Each path below is one point turned by a fixed rotation once a step. After each direction that follows a path, write how fast that rotation turns it, in degrees each step (0 if it stays still).
Each turn is a multiple of 5 degrees from 10 to 175, or 0.
Each row of a path follows its step; steps can be skipped.
path 1
step 0: [-18 -14   5   6   7 -15 -10   4  20  -1  10 -11  -9   3  -2   2 -12 -29
 -29 -11 -52  19  -3 -19  19 -17 -20  24 -22  -7  -8  10   6 -17 -14  -6
  -8  -2   1 -30  -2   6  27  -1]
step 1: [  7  -9   9 -17 -10 -16 -13   7  -9  -5   2  13 -14  23  22   9  27 -20
 -11 -19  27  -7 -13 -20 -21  -1 -10  -6  24  -4  -3  -7 -22  14   1   5
 -16  26  32 -35 -20 -26   1 -11]
step 2: [ 12   8  -3  -1  -9 -14  21  39  18   1  18  25  21  -5  -3  23  -1 -16
  -1  21  -1  -5  -4  29   0  16   2  -5  35   6   8 -22   0 -14  28 -23
  35   1 -13   7 -17 -10   7   2]
step 3: [ 11 -15 -24 -11  17  -8  -5  11 -39  21  21 -30  -2   5  10   6 -26 -33
  28   6   5   7  -6  26  23  -3 -15  -7 -14 -24   7   4  30 -15  -8   4
  -3  13  -9   6  15  11   4   6]
step 4: [ -8 -34  26 -10  -6  -1 -10 -10  -6 -18   5 -41  20  22  -2 -12  16  -6
 -25  -1 -13   9  -6 -13  17  -2 -12  -1 -25  -6 -24  16 -18  29  36 -14
  14  15   2   6   3  -2  11  -2]
step 5: [ 29  -4 -12   4  -3  27 -14  11  16   0 -19   0  22  -1  32   2  15   3
 -12  27  -2  -3 -23  -3   9  -9   8  11   2  15   2 -20 -28 -18  -4  21
  13  18  20 -41 -22  10  -1 -19]
step 6: [ 17  15  26 -28   1 -23   6  18  20  10  28  13   7  -7  13  14 -26 -20
  -1 -28   9  12  -6  15   2  18 -14 -25  -1  34  -4   5 -15 -16 -26   2
  10 -16 -18 -19   4  16  10   5]
step 7: [ 36   1  13   0   5  -3  23  26 -38  -1  21  -5  19  -1  -5 -10   3 -17
  19   1  12 -27  -3  -2 -17  -2   0  21   4 -20 -17  42   4  10 -11 -15
  -1  13  16   5  21 -22   8  11]
step 9: [ 20 -16  -6  -6 -13  29  10 -17  16 -10   7 -22  19  -9  23  20  -7  29
  12  -2 -14   3 -17  16  25 -16 -21 -10 -18  -3   3  -6 -15  -2 -35  20
 -13  11 -22  12 -30  10   1  13]
[  2   3  -8  -2  -1   1  -4   0   4   2  -5  10  10   1  -7  -1  13  -5
   2   1   3   0   0   4  -1 -13   4  10  -2   2   1   2  -2   2   3  -7
   7   2  -2   3   5   4   3  -1]
130
[  7  -1   1   3  -2   5   5  -4  -4   1   0   2   7 -11   7  -5   0   7
   0   3   5   0   2   1  -3   2   0   2  -6   9  -6  12  -7   3  -8   4
  -2  -7  -2   6   1   4  -6   5]
20
path 2
step 0: [ 13  -6  -3  24  -4 -19 -24  19   6  19 -12  -9  -8  -1  -3  17  -2   2
 -17 -22   3   8 -42 -14  13 -38 -15  16 -16 -11   1 -17 -12 -13 -11   0
 -10  -5  24   9 -14  -6   3   9]
step 1: [ -1  -3  13 -11 -16 -17 -32  10 -33  -5   8   6 -14  -1  -2  10  16   6
 -11 -15 -24   7  -8   1   9  13 -14  20  13 -13 -35   9 -13  -2 -30  -5
 -29   0   5 -18 -19   2   9 -10]
step 2: [  4  13  12 -11  -2   9 -21   7  -8 -11   5 -19  -3  18   8  14  28 -34
  -2 -10 -19   7  27 -27 -17  -8 -16  16 -24  -1   5   4  18 -19   0 -28
 -15   7 -18   1  -2  11  16 -19]
step 3: [ 12  32  12   3   0  -2 -26   4  -3  18 -15  -3  33  -9 -13  17  16  -4
  -1  15 -11   5  11  -1  12 -10   1   3 -22 -14  23 -27 -11   5   6   3
 -16  12 -14 -37  25 -13  -6 -11]
step 5: [  8 -45  16  21  19  -4 -18  16  -8  24  -6   9  13  15 -20  10  -5  17
 -24  -3  -4  10  -4   5 -16 -14  -6  11 -15  -6   9  18  19 -10 -21 -27
  11 -12 -17  -2  -5 -11   4  15]
step 6: [-24  -5  24  19  41   3  -8   6  -3   0   4   6   2   0  -4  20  16  25
  -8   3 -13  17   5 -24  -8  11  16   4  -5 -30 -11  23 -17  22  -3  -9
 -30  -7  13  -9   2  12  11  -6]
step 7: [-21  12  10  20  26  -1  -3 -16 -15 -16 -22 -24   1  12  -3  29   1 -12
  -8   9 -33 -10   8 -26   6 -18 -16   2  -3  25  17   3 -10   0  -3 -11
  -7  -2  26  15 -13  -9  -6 -19]
step 8: [ 25  -7  -1  19  -4 -20   6   0 -26   2   8   9  22  18  -2   0  19   0
 -10  15 -30 -15  12   2   2 -12   0   1   3  18   7 -35 -30   7 -27  -6
 -34  -9 -10   7  12  -9 -16   7]
step 9: [ 11 -16  19   7 -15 -33   7 -11   4  18  -7   6 -16   0 -23   2  27  -6
  -6  22  15  -7  28 -24 -11  -1  -4  12  19  -7   7  -2  -4  10 -26 -10
  -2  32  -6  16   9  24  12  -8]
[ -9   0   4  -2   6   6  -4   1  -1  -1   2   2  -3   5  10   1  -4   4
  -3 -12  -9  -6  -7  -7   5   4   0   2  -4   5  -3  -5  -5   2 -10   2
   2  -2   6   4  -2   4   4   4]
60
[-8 -8 -1 -4 -2 -2  9 -7 -1  0  0  3  0 -8  2  8  8 -8  6 -9 -1  0  1 -7
 -2  1 -6  8  4  1  4  5  3 -2  5 -2  8  3  4  7  2 -1  2 -4]
145
[-5  7 -1  2  0  1 -8  4  7 -3 10  0  2  2  3  6 -2  2  6  5 -5 10  2 -2
 -1 -7  0 -1  3 -9  4  3 -2  7 -3  1 11  3 -6  8  4  6 -3 -3]
100
[-5 -7  1 -2  6  2 11  3 -6  1 -7  0  2  0  0  4  1  8 -5 15 -4 -2  8 -5
  1  0 10  0 -3  3  0  3 -2  0 -3 -1  3  1  0  8  4 -2 -7  3]
25
[ -2  -1   4  -3  -1  -6  -8  -1  -3  12  -5   0   7  -4   5  -5  -1  -4
  -4   2 -11  -3  -1  11   3   0  -5  -2   1  -2  -1   1   1   6   3  -6
  12  -5   5  -5   2  -3  -7   1]
155
path 3
step 1: [ 16  27  -5  -3   7 -15 -34   6  -3 -16  -1  -3   4   3 -21 -14  -8 -12
  22   9  -3  10  43  11  20  -8  -6  23 -20 -17   1   7  -7 -18  -3  -8
 -15  28  16  -4 -14  14  26  -5]
step 2: [ -5   2  -1  26  17  -7 -15  -4  36  11  -8  19   5 -14  -4  25 -20  -3
  12  19  -7   3   7 -23 -13   2 -12   2 -19   4   6  -8  35 -20 -23 -23
  15 -25  30   6 -15   2   7   3]
step 3: [ 26  35 -36   2  -5   1 -24  13   6   3 -21  19   2  -3  16 -10  -4  -7
  -7 -24   2 -11  20   4 -29 -14   2   5 -17  28 -28  -1  14   8 -21  14
 -11  13  12 -15   0  -8   4   4]
step 4: [ 19  15   1   1  10   1 -19 -34  30  11   0   5   8  23  -6   9 -12   9
   9  -1  11  15  27  19  -5 -19   5  16  -6 -21   2  10 -22 -13 -19 -33
 -17   4   2  -2 -21 -17  18 -26]
step 5: [ -2  24   6  22   6   3 -17   7   4  22   9   7  22 -30  -9 -10  -8 -20
 -11  -7  23 -12  11 -28   5  -7 -15  20 -30  -5   1  -5  28 -27  -4 -29
   9   8  16   3  12 -18   8   6]
step 6: [ -1  23 -23  -3 -28 -26 -28  18  -7  11 -14  20   4   3  -4  -3 -15  11
   6   3   8  13  10  15 -14  17  -7  13 -26  23  -5 -11  -5   6 -33   4
   4   0  16  13 -42 -15   4  -6]
step 7: [ 28  10  23  -9  20  -5 -34 -20  29  13   3  14  10  31 -11 -24  -6 -15
 -19   0   7   9  29  -1 -18 -23  -9 -10 -16  -4   8  -6  18   8  -4  -8
 -16 -17  16  -2 -10  10   4  -3]
step 8: [ 15  30 -13   2   3 -13  27  -4  12  22  -4  10  21  -8  30   4 -39   1
 -16  -9  19  -7  12  -4  -5  -6 -15  30   8  12   6 -22  12 -20 -11 -29
   0   6  17   8   7 -14   7  -5]
step 9: [  3   0   1   0  -3   4 -34  -8  15   8  12   3  34   1   0 -27   3  15
 -10 -21   9   0 -16  11   3  -1 -17   6 -32  22 -30  -8 -11  -9 -27  -5
  -3  21  -5  10 -38 -17   2  -7]
[  1   4   4   5   2  -2  -1   9  -6   7  -5   1  -3   0  -4   1   2   3
  -4  11  -4   1   5   3   2   2 -11  -6  -2   6   5   2  -1   4  -3   0
   5  -6   4  -8  -4  14  -3   0]
80
[  4   0   2   0   4  -2  -1  -5  -5  -2  -4  -4   2  -2  -4  -2   1 -15
  -3   7  -2   1  -3  -5  -6  -4  -8   4  -5   3  -8   0   6   6   4  -5
  -2  -1 -13  -4   4  -5  -6   7]
155
[-12  -4  -8   5   3  -4   4   3   1  -7  -3   0   7   4  -6  -5   4   3
  -2   2   5  -5  -6  -4   0   3  -1   4   2   3  -4  -2  10  -8 -11   1
  10   1  -2  -4  -3   0  -2  -2]
110
[ -3  -1  -6  -8   2   4  -2  10  -4   2  -3  -3   7   0   1  10 -10  -4
  -7  -4   1 -12  -1   1  -1   6   3  -2  -1  -2   7   4   2   2  -4  -5
  -6   2   3  -3   4  -2  -6   7]
135
[-4 -5  3 -3 -5  3 -5  0 -4  2  5  5 -2 10 -7 -4  1  2  2  6 -5 -4  5 -2
 -5  0  5  3  8  6 -9 -4 -8 -1 -2 -5 -9  8  3 -6 -4  1 -3  6]
125
path 4
step 0: [  5 -14  11  14  14 -16   0  34   1 -22 -16  16  -7 -13   3  15 -16   7
 -22  -7  -3  20 -33  23  17  -9 -38  -1  -6 -36  -5  21   2  21  -1 -26
  11  -6 -14   4 -26  19  -9  17]
step 1: [-12  -3   2   7  18  18 -10 -13 -23 -26 -18  22  20   3  16 -12  14 -19
  23   4  16 -26  19   7 -20  -2   0 -32 -21   1   3 -11  19 -15   8  17
   0  47  23   1   7  -4 -20  20]
step 2: [ -5 -31  19  -1 -14 -14  -3  13   3  -3  18 -14 -22  24 -16  24  11   5
  10   2 -31  14   4   9   9  -2   5 -36  33 -39   0  23  -1   7   8 -16
   5   7 -33 -26 -11 -10 -14   1]
step 3: [ -1  10  18   3   4  31   2   3 -27  -5 -15  17  18 -40  -2   9   4  11
 -17  -7  41 -16 -11  -4  16  -7   2 -17 -16 -16  -3  33  20  24 -23 -13
  -2  28  18   3  11  19  12  -4]
step 5: [ 19  -7  -1 -15   3  13 -27   4   1 -21   6 -10  -9  -4   1  27  -8  -5
   4  -8   7 -22  14   8  15   2  15 -41 -15 -24   0  12 -14  24 -23  -2
 -16   3   4  -7 -43  17   9 -46]
step 6: [-33  21   4  12  31  20  10  -9 -22  -9 -19  25  -5   0   4 -27 -17 -11
  -9 -10  -2   7 -12  -7  10 -14   4  -7  13   6 -10  20  27  12 -10 -44
  -3 -14 -17   3   3 -11 -39  17]
step 7: [  0 -12 -21 -14  28 -19 -23  10 -15 -16  -9   2   8  -3  -8  34  15  20
  27   6   4 -26  19  16  22   2  -8 -21   8  -7  10 -31  -7 -18  -4 -16
  33  22   6  10 -28 -12  18   5]
step 8: [ 10  30  31   9  -9  25  21 -10   9 -23 -11  -4   2  17   6 -17 -23 -19
  10 -12 -17  -8  -7  -8   2  -1 -17 -31  16 -14   8  20   7  23 -11  -4
 -17   4 -11 -41 -35   0   6  18]
step 9: [ -6 -13   6  12  32   2   0  12 -26  19  10  11  -4   5  22  -2  12  -3
  11  -9  20  12  -7  13  15  21  39   0  -3 -10  21   6   7 -11 -23 -38
  30  40 -16  26   2   7  -3   5]
[  0   6   1  -5   2   8  -1   1   4   0  -5  -8  11   1  -6  10  -6   6
  -4   2  -3   7  -7   1  -2   0  -6  -8 -11  -2   4   3  -6   1  -8   5
  -1  -3   2   0   1   2  -2   2]
145
[-7  1 -7  3  0 -1  0 -3  8 -9 -7  4 10 -4 -2 -1  3  6  5  3  0  0 -7 -3
 -4 -1 -9  8  6 -1 -1 -4  3 -5  4  3  5  8  1  0 -8  7  1 -8]
110
[-12   6   4  11   7  -4   1  -5  -4  -2  -1  -4  -2   5   1   0   5   2
   4  -3  -3  11   6  -3  -9  -4   4   2   3  -6  -4   0  -2  -5  -6   0
  -5  -5   5  -2   2   4   5   5]
155
[ 2 -3 -9 -4  2  0  8 -3  7 -3 -1 -7  3  2  7  5 -4  3  3  0 -7 -5 15  4
 -1  0  1 -6 -1 -1 -8 -1  6 -8  4  2  8  1  3  1  7 -6  3  2]
125
[  5   4   4   2   0  -3   1   3  -6   2   4   3   0  -3   2   1   0  -4
   2   1   2   5  -4   6  -7   0 -10 -11   6   3   3  -3   4 -11   2   0
   6   4   3  -9  -8  -6  -1  11]
55
